(in the rows, 128 means zero)
One hidden turn or mirror swaps the rows below in pairs. Which row is each named row swapped with?
The rows were stretched afterwards, more along some directions than others.
K999: [136 105 128 122 132 121 154 184 118 146  79 115  86 169 124  76 116 114]
K835: [138 135 110 114 147 101 119 164 107 135 137 141  99 144 105 110 115 143]
K436: [136  98 122 117 128 111 110 193 104 134 120 105  83 168 113  94 128 148]
K921: [151  73 134 113 131 115 138 167 112 123  83 116  95 174 143 119 136 114]
K712: [130  90 130 118 133 116 123 195  99 140  84 132  93 163 130 101 124 109]
K329: [133 135 139  81 128 106 164 150 118 141  99 135 101 160 116 118  96 140]
K349: [135 134 141  84 115 112 149 173 112 152 107 121  95 144 124 106 126 146]
K382: [147 119 118 136 117 102 163 158 108 123 137 100 115 126 107 126 139 137]
K943: [150  74 131 125 142 112 153 164 102 125  86 125 111 161 133 138 128 111]
K125: [121 149 140  83 115 106 170 151 103 147 104 120 122 142  87 142  83 133]
K141: [137 111 137  94 125 126 152 148 116 157  92 106  88 156 102 119 100 144]
K771: [130 108 110 111 135 118 162 159 107 133  92 110 101 132  95 126 100 124]
K661: [149 101 125 100 156 102 135 164 107 133  91 152  76 169 128  98 102 135]
K134: [132 125 116 110 140  97 134 175 109 134 117 125 105 166 119 111 122 120]
K118: [141 141 127 101 141  93 175 155 122 136 100 115  84 146 108 112  94 134]
K904: [139 132 127 104 141  91 173 159 126 139  92 109  89 156 114 111 104 124]
K289: [138 108 131  91 127 123 150 150 108 154  91 107  91 160  97 120  97 143]
K120: [146 120 114 139 125 104 163 156 110 124 137 100 118 122 102 127 129 139]
K385: [143  89 102 131 157 107 139 174  96 136  87 123  78 137  85 105  88 127]
K877: [136 108 132  94 127 125 147 151 110 153  90 109  89 160  99 124 100 142]
K743: [140 155 116 113 133 113 144 151 117 137 139 129  98 133 100  95 111 153]
K622: [139 110 126 123 142 119 160 182 122 145  82 118  71 164 121  67 106 122]
K236: [132  88 116 106 152 124 107 188  89 130  89 144 106 151 124 131 121 116]
K605: [137  96 104 124 148 109 151 167 100 134  88 117  86 131  90 114  94 122]
K154: [140 123 131 113 108 123 140 152 105 131 120 101 105 126  90 135 117 147]
K522: [138 151 131 119 145 127 141 147 118 156 109 140 112 132 119 128 113 119]
K872: [151  87 134 131 147 104 140 181  99 134  95 131  99 158 127 109 122 127]
K842: [131 104 128 128 138  96 124 181  99 137 115 151  98 131 131 133 113 135]
K545: [123 151 136 100 122 106 152 162  97 145 110 120 120 130  75 132  81 135]
K977: [151 106 108 115 158 110 166 154 118 130 117 105  94 147 113 116 113 145]
K391: [147 119 125 124 115 113 142 151 105 122 133 102 117 120  93 134 127 138]
K998: [155  84 136 113 129 115 144 158 115 126  92 114 101 167 139 119 141 112]
K489: [133 121 116 120 145 117 168 143 130 142 104 133 106 138 137 135 116 123]
K963: [145 122 116 136 125 108 168 153 113 125 131  97 119 122  96 122 122 139]
K799: [141 128 126 130 111 116 146 150 109 130 135 102 117 118  93 135 130 142]
K301: [148 113 139 112 134 101 137 182  97 147 122 124  92 150 119 102 119 149]
K398: [153  74 135 118 134 108 144 164 112 125  85 120  92 171 141 124 138 115]
K33: [128 156 139 114 131 106 139 165 105 157 112 125 112 130  88 122  96 129]
K390: [154 117 107 134 144 103 177 149 119 129 121 102 101 133 104 111 122 140]
K241: [136  95 107 106 165 122 119 174 103 127 101 130  99 140 113 134 113 135]
K541: [136 158 138 114 135 106 137 166 107 156 115 133  98 137 102 108 103 128]
K587: [144 124 129 109 132  82 158 169 113 125 110 124  80 136 122 118 108 146]
K828: [157  70 128 128 149 104 144 170 104 131  86 127  98 168 138 114 128 111]
K99: [140 125 120 104 143  96 156 167 119 140  96 118  92 173 123  98 117 114]
K183: [139  92 120 123 135 108 105 191 106 134 121 109  75 162 115  96 128 149]
K689: [148  97 104 133 164 105 138 173  99 144  91 131  63 137  89  88  86 130]
K424: [130 132 125  86 112 116 165 164 111 135 103 112 107 137 114 120 120 137]
K725: [153  75 134 125 143 107 153 166 104 132  86 125 105 165 138 128 126 112]
K846: [136 101 124 117 125 110 109 191 106 135 119 107  80 165 114  97 130 149]
K887: [144 124 122 125 113 118 138 150 105 131 132 104 115 121  92 131 125 140]
K918: [131  99 132 121 132 122 143 190 110 142  79 121  91 164 129  88 121 107]
K801: [153  86 132 114 128 116 125 170 112 132  93 116  82 173 139 109 143 122]

K712 is swapped with K771
K541 is swapped with K118
K120 is swapped with K725

